Here is a table of points, one per row:
array([-31, -22,  27, -52, -25,  33, -15, -27,   9,  40,   3, -17,  45,  21,
       -15, -10,  21, -12,  -5,  46,  25,  27,   4,  11, -45,  19,  27,  50,
        15,  23,  -8, -23])
array([ 16, -10,  39,  -3,   8,   3,  32,  21,  -3,  14,  27, -10,  -5, -39,
       -22, -18,  27,   4, -44, -43,   9,   9, -30, -11,  14,  29,   9, -25,
       -26,  46,  -1, -16])
array([ 25, -14,  39, -19,   3,  39, -15,  15,  39,  28,  33,   1,  22, -27,
        -7, -45,  39, -13, -20, -11,   3,   9,  21, -36, -22,  -9,   3,   0,
       -23,  16,  13,   4])
array([-21, -20,  27, -35,   9,  39,  17, -15, -15,  36, -33, -43,  30,  -3,
        16,  -3,  21,  12, -10, -27,  37,  39, -26,   8, -18,  63,  15,  32,
        18,  17, -50, -43])
array([ 31,  17,  -3,  19,  33,  15, -32,  27,  -9,  -3,  -3, -13,   5,  -3,
        29,  -9,  -3,  36,  37,  -9, -23, -39,  -7, -35, -22,   8, -33,   2,
       -13,  19,  26,  16])
array([ 20, -36,  -3, -24,  22, -15, -23,   3,  21,  33, -15, -35, -12,  33,
         4, -41,   3,   8, -25, -50,  40,  -9,  34,  -6,  -7,  10, -39, -28,
       -18, -15, -34, -23])
array([ 37,  19,  21,  -1,  35,  21, -40,  33,   3,   7,  27,  -9,   6,  -3,
        -2, -33,  15,  19,  15,  28,  -8,   3,   9, -32,   4, -17, -33,  25,
        28,  11, -10,  24])
array([-25, -17,   3, -40, -11,  27,  18, -21,   9,  34, -33, -23,  67,  15,
       -27,  -1,  39, -10,  -2, -10,  12,   3,  -5,  18, -24,  36,  15,  14,
        40, -11,  -3, -33])
array([ 17,  16, -21,  31,   9,   3, -16,  21,  -9, -20, -15,  10, -28,   3,
        42,  10, -15,  21,  40,   8, -10,  15,  15, -27,  28,   4, -21,  21,
       -16, -14,   8,  11])
array([ 16,  27, -21,  27,  13,  -3,  -3,  21, -21, -22,  -9,   5,  -7,  -9,
        23,  10,  -9,  20,  23,   3, -19, -15,  -1, -14,  20,  -8, -21,   0,
        13, -10,  12,  24])
array([-10,  46, -27,  31,  10, -33,   4,   9, -39, -34,   9,   7,   7,   3,
       -20,  33, -33,  18,   7,  11, -20, -33, -22,  20,  18, -18,  15, -15,
        36,   2,  35,  40])
array([ -8, -11,  15,  19, -22,  15,  11,  -9,  39, -15,  -3,  44, -14, -27,
        47,   9,   3, -30,  11, -15,  -6,  33,  33, -20,   3, -21,  33,  -9,
       -43, -26,  16,   7])
array([-17, -17, -39,   7, -13, -39,  15, -27,  15, -15, -27,   4, -13,  39,
        -6,  14, -27, -18, -19, -34,   7, -39,  23,  38,   1, -15,  -3, -57,
       -13, -53,   6, -10])
array([-33, -29,   3, -25, -34,  15,  21, -39,  27,  14, -39,  10,  36,  15,
        -2,  14,  33, -27,  22,  21, -15, -21, -14,  11, -32,  22,  21,  31,
        -7, -12,   9, -42])
array([ 20,  26, -15,  26,  36,   3,  -9,  39, -39, -13,  -3, -26,  -2, -21,
        42,  11, -21,  41,   3, -46,  -8,  -9, -38, -23,   7,  18, -27, -13,
         9,  13, -11,  17])
array([ 38,  11, -15,  13,  34,  33, -22,  39,  15,  -1, -15,  -7,   0,  -9,
        33, -14,  21,  25,  36,  -9, -25, -21,  -5, -45,   1,   0, -39,   6,
         4, -13, -10,  13])
array([-24,   6,   3,  24, -32, -21,  46, -15,  -3, -31,   3,  33, -16, -39,
         0,  36, -15, -20, -19, -20, -10,  -3, -22,  18,  16,  -8,  39, -34,
       -31,  -1,  31,   7])
array([ -1,  33, -33,  32,  -9, -15, -15,  -9,  -3, -44,   9,  36,  -7,  15,
        19,  26, -33,  -5,  31,  35, -37, -15,  -8,  -1,   1, -48,   9,   7,
        14, -17,  23,  44])
array([-45, -15, -15, -19, -27,  -9,  35, -33, -21,   9, -39,  -8,  24,   9,
        -2,  27,   9,  -7,   6,   6,  14,  15, -11,  38,  -8,  47,  27,  21,
        -4,  -5,   4, -42])
array([-11,   1,  21,   1, -28, -15,  35, -15,   3,  -6,  27,  26, -18, -27,
       -39,   4,  15, -17, -12,  19,   7,  15,  30,  21,  25,  -7,  33, -15,
       -22,  15,  47,   5])
array([-11, -28, -27,  -7, -12, -21, -27, -21,  27,  -4,  -9,   7, -26,  39,
        33,  -5, -39, -22,  -9, -26,  24,  27,  47,   6, -14, -36,  -3, -16,
       -20, -48, -34,  -3])
array([ 24,  34,  27,   9,  38,  -9, -27,  27, -27,   1,  39, -19,  -2, -15,
       -18, -16, -27,  28,  -3,  34,  -4,  -3, -27, -12,  -3, -11, -15,  18,
        31,  53,  -9,  31])
array([ 27, -21,  39, -15,   3,  39,  -9,  15,  33,  21,  39,   9,   1, -39,
         3, -33,  39, -18, -19, -18, -13,   3, -17, -41, -18,  -3,   3,  -7,
       -30,  29,  -8,  -4])
array([-42,  -9,  -9, -28, -17,  27,  11, -27, -15,  32, -39, -31,  46,  27,
         6,  13,  15,  14,  10,  -9,  50,  33,  23,  25, -22,  48,  39,  29,
        13,   6,   8, -26])
array([ -2,  32, -39,  37,  -6, -27,  19,  -3, -27, -37, -21,  26, -10,   3,
        -5,  34,  -3,   8,  34,  11, -35, -27,   0,  18,  44,  -5,  -3, -15,
        15, -33,  48,  23])
array([-49, -20,  -3, -28, -44,  -3,  12, -39,  15,  13, -27,  15,  23,  21,
        -8,  21,   3, -27,  26,  50,  13,  21,  10,  30, -25,  15,  39,  44,
       -11,  -1,  21, -30])
array([-13, -24, -27,  -6, -21, -39, -15, -33,  27,  -6,  15,  18, -23,  39,
       -14,  -6, -39, -31,  -9,  16,   4, -33,  33,  26, -17, -46,  -9, -23,
       -20, -23,   2,  -5])
array([  2, -22,  21,  11, -38,   9,  26,  -3,  39, -13,   3,  47, -26, -33,
        18,   5,  33, -41,   9,  -6, -24,  21,  14, -21,  18, -14,  21,  -5,
       -53, -27,  11, -11])
array([ 14, -11,  33, -11, -17,  21,  -6,  15,  33,  12,  39,  23, -15, -33,
       -26, -31,  27, -32, -22,  29,   4,  39,  32, -20,   8, -23,  21,  13,
       -19,  15,   0,   3])
array([-35, -26,   9, -25, -26,  21,   8, -39,  21,  10, -27,  12,  37,  21,
         7,  21,  27, -35,   9,  18, -21, -15, -36,   8, -41,  14,  27,  30,
         4,  -8, -21, -35])
array([ 21,  28,  15,  11,  35,  -3,   1,  33, -39,  -9,  21, -27, -17, -21,
        -1,   7, -15,  38, -13,  -6,  -4,  21, -44,  -7,  23,  12, -21,  -1,
        33,  32, -30,  19])
array([  8,  33, -33,  33,   2, -33,  32,   9, -33, -37, -21,  15, -19, -15,
       -19,  34,  -9,  12,  19,  14, -30, -27, -22,  16,  50,   0,  -9, -17,
        21, -18,  20,  18])
array([ 24,  31,   9,   9,  29,   9, -16,  39, -33,  -2,  15, -23,  -9, -21,
       -10, -13,  -3,  33,  -8,   3,   6,  39,  -1, -12,  32,  -1, -27,  17,
        46,  13, -30,  28])
array([  6, -16,  15, -29,  20, -21, -25,   3, -15,  36,  21, -51,  -8,  27,
       -41, -41, -21,  23, -57, -26,  58,  27,  31,  27,  -4,   3, -27, -29,
        16,  19, -38,  -7])
array([-18, -17, -21,  -2, -11, -39,  14, -21,   3, -10,  15,   9, -35,  33,
       -34,   3, -27, -26, -43,   5,  16, -21,   5,  43,  11, -31, -15, -37,
         3, -19, -17,  -6])
array([ 26, -34,  33, -24,  24, -27, -30,  -3,  21,  29,  33, -24, -36,  27,
       -31, -48, -21,  -4, -40,   6,  22, -27,  -9,  -1, -25, -15, -39,  -9,
       -27,  34, -48, -25])
array([  7,  30, -39,  40,   1, -27,  39,   3, -27, -51, -21,  28, -14, -15,
       -17,  44,   9,  -6,  15,   4, -53, -39, -38,  16,  52,  -4, -15, -24,
        28, -29,  19,  14])
array([ 16,  28,  -9,  12,  30,  27, -51,  27, -21,   5,  21, -22,  10,   9,
        47,  -8, -39,  44,  23,  -6,  15,  -3,  22, -32, -27,  -8,   3,  19,
         7,  18,   2,  38])
These points spread out most along one direction. Where along it does each point below lie, from 0 to 99? The average is 50, and the first point in the table lies past the average. One standard deviation of the points above along it is 16.
array([ 24,  31,   9,   9,  29,   9, -16,  39, -33,  -2,  15, -23,  -9, -21,
       -10, -13,  -3,  33,  -8,   3,   6,  39,  -1, -12,  32,  -1, -27,  17,
        46,  13, -30,  28]) 38
array([-49, -20,  -3, -28, -44,  -3,  12, -39,  15,  13, -27,  15,  23,  21,
        -8,  21,   3, -27,  26,  50,  13,  21,  10,  30, -25,  15,  39,  44,
       -11,  -1,  21, -30]) 71
array([-33, -29,   3, -25, -34,  15,  21, -39,  27,  14, -39,  10,  36,  15,
        -2,  14,  33, -27,  22,  21, -15, -21, -14,  11, -32,  22,  21,  31,
        -7, -12,   9, -42]) 71
array([ 38,  11, -15,  13,  34,  33, -22,  39,  15,  -1, -15,  -7,   0,  -9,
        33, -14,  21,  25,  36,  -9, -25, -21,  -5, -45,   1,   0, -39,   6,
         4, -13, -10,  13]) 38
array([-11, -28, -27,  -7, -12, -21, -27, -21,  27,  -4,  -9,   7, -26,  39,
        33,  -5, -39, -22,  -9, -26,  24,  27,  47,   6, -14, -36,  -3, -16,
       -20, -48, -34,  -3]) 56
array([ 16, -10,  39,  -3,   8,   3,  32,  21,  -3,  14,  27, -10,  -5, -39,
       -22, -18,  27,   4, -44, -43,   9,   9, -30, -11,  14,  29,   9, -25,
       -26,  46,  -1, -16]) 56
array([ 25, -14,  39, -19,   3,  39, -15,  15,  39,  28,  33,   1,  22, -27,
        -7, -45,  39, -13, -20, -11,   3,   9,  21, -36, -22,  -9,   3,   0,
       -23,  16,  13,   4]) 62
array([ 24,  34,  27,   9,  38,  -9, -27,  27, -27,   1,  39, -19,  -2, -15,
       -18, -16, -27,  28,  -3,  34,  -4,  -3, -27, -12,  -3, -11, -15,  18,
        31,  53,  -9,  31]) 37
array([-25, -17,   3, -40, -11,  27,  18, -21,   9,  34, -33, -23,  67,  15,
       -27,  -1,  39, -10,  -2, -10,  12,   3,  -5,  18, -24,  36,  15,  14,
        40, -11,  -3, -33]) 74
array([-21, -20,  27, -35,   9,  39,  17, -15, -15,  36, -33, -43,  30,  -3,
        16,  -3,  21,  12, -10, -27,  37,  39, -26,   8, -18,  63,  15,  32,
        18,  17, -50, -43]) 75
array([  2, -22,  21,  11, -38,   9,  26,  -3,  39, -13,   3,  47, -26, -33,
        18,   5,  33, -41,   9,  -6, -24,  21,  14, -21,  18, -14,  21,  -5,
       -53, -27,  11, -11]) 53
